Here are some points:
tensor([-1.664, -1.135,  0.321,  0.980,  1.397, -1.735,  0.277,  2.254])
tensor([-2.662, -0.652, -0.222,  1.090,  0.817, -2.231,  0.176,  1.123])
tensor([ 1.411, -0.237,  0.390, -0.570,  0.118,  1.325,  0.274, -0.277])
tensor([ 0.945, -0.426,  0.307, -0.787,  0.800,  0.733, -0.425,  0.810])
tensor([ 0.552, -0.868,  0.544, -0.532,  1.226,  0.433, -0.642,  1.612])
tensor([-0.910,  1.051, -1.694, -0.297, -0.734,  0.675, -0.567, -2.559])
tensor([ 0.442,  0.113, -1.062, -1.961,  0.815,  1.517, -2.045, -1.582])
tensor([ 0.536,  0.472,  0.461,  0.061, -0.331,  0.731,  0.716, -0.776])
tensor([-1.307, -0.096, -0.841,  0.167,  1.431, -0.764, -0.920,  1.135])
tensor([-0.894,  1.224, -0.991,  0.470, -1.096, -0.197,  0.486, -1.994])
tensor([ 1.719, -0.937,  0.966, -0.811,  0.058,  1.172, -0.277,  0.365])
tensor([-1.369,  0.823, -0.034,  1.887, -0.461, -1.202,  1.202, -0.030])
tensor([ 0.131,  1.023, -1.687, -1.052, -0.436,  1.377, -1.404, -2.654])
tensor([ 1.194,  1.561, -1.389, -0.900, -0.632,  1.616, -0.825, -2.270])
tensor([-1.860, -0.841, -0.227,  0.931,  1.091, -1.177,  0.061,  1.160])
16 more points follow, each with its number after it:
tensor([ 1.980, -0.003,  0.961, -0.236, -2.303,  0.614,  0.045, -0.878]) 0
tensor([ 0.190,  0.842, -0.123, -0.338, -0.617,  0.356, -0.013, -0.826]) 1
tensor([-2.047,  0.404, -0.892,  0.677,  0.751, -1.466, -0.250,  0.768]) 2
tensor([ 1.370, -0.427,  2.018,  0.850, -1.870,  0.292,  2.062, -0.391]) 3
tensor([ 3.120, -0.181,  1.068, -1.549, -0.405,  1.646,  0.596, -0.143]) 4
tensor([-2.215, -0.727, -0.203,  0.726,  0.940, -2.379, -0.678,  2.325]) 5
tensor([-0.053,  0.499, -1.647, -0.938,  0.472,  0.574, -1.809, -0.650]) 6
tensor([ 1.388, -0.743,  1.221, -0.029, -0.239,  0.815,  0.259,  0.636]) 7
tensor([ 2.346, -0.484,  1.833, -0.486, -1.030,  0.956,  1.147,  0.055]) 8
tensor([-1.112, -0.124, -0.518,  0.484,  0.519, -1.181,  0.433,  1.129]) 9
tensor([-0.473,  1.335, -1.282,  0.201, -1.511, -0.284, -0.897, -1.313]) 10
tensor([-0.874,  0.599, -1.244,  0.385, -0.505, -0.005, -0.749, -0.721]) 11
tensor([ 1.822, -0.558,  1.228, -0.233, -0.295,  0.567,  0.614,  0.629]) 12
tensor([ 0.994, -1.596,  1.331, -0.910,  1.050,  0.570, -0.389,  1.008]) 13
tensor([ 0.522, -1.534,  1.683,  0.475, -0.333, -0.632,  0.721,  1.547]) 14
tensor([-0.161, -0.750,  0.876,  0.297,  1.046, -0.577,  0.500,  1.364]) 15
Which three of these numbered points are nearest to each point below, ignoring the 3 directions in which the first points spread most? Their numbers follow each, nearest first.
tensor([ 0.940,  0.311,  0.081, -0.324, -0.806,  0.266,  0.328, -0.759]) > 12 4 8
tensor([-0.365,  0.498,  0.010,  1.404, -1.043, -0.574,  1.222, -0.270]) > 11 6 12
tensor([-1.274,  0.314, -0.136,  2.108, -1.776, -2.237,  1.129,  0.189]) > 10 0 5
tensor([-1.942,  0.883, -1.301,  1.094,  0.225, -1.327, -0.283, -0.146]) > 6 2 11
tensor([ 1.426, -0.321,  1.567,  0.470, -2.356, -0.396,  1.063, -0.188]) > 0 14 3
tensor([ 0.323,  1.217, -1.181,  0.224, -0.895,  0.440, -0.571, -1.837]) > 6 11 12
tensor([ 0.649, -0.851, -0.004, -1.248,  1.459,  0.798, -1.753,  1.411]) > 6 2 11
tensor([-0.581, -1.663,  1.133,  0.093,  1.021, -1.076,  0.124,  2.503]) > 8 12 7
tensor([ 0.238,  0.215, -0.207,  0.226, -0.516,  0.180,  0.281, -0.862]) > 12 7 15
tensor([-0.666,  1.313, -0.161,  0.859, -0.552,  0.079,  1.023, -1.885]) > 15 13 2
tensor([ 2.740, -0.862,  1.201, -1.372, -0.015,  1.343,  0.615,  0.742]) > 4 9 12
tensor([-0.925, -0.694,  0.475,  1.673, -0.007, -1.787,  0.878,  1.479]) > 12 7 11
tensor([-1.058,  0.173, -1.044, -1.279,  0.446,  0.010, -1.596, -0.172]) > 1 5 8
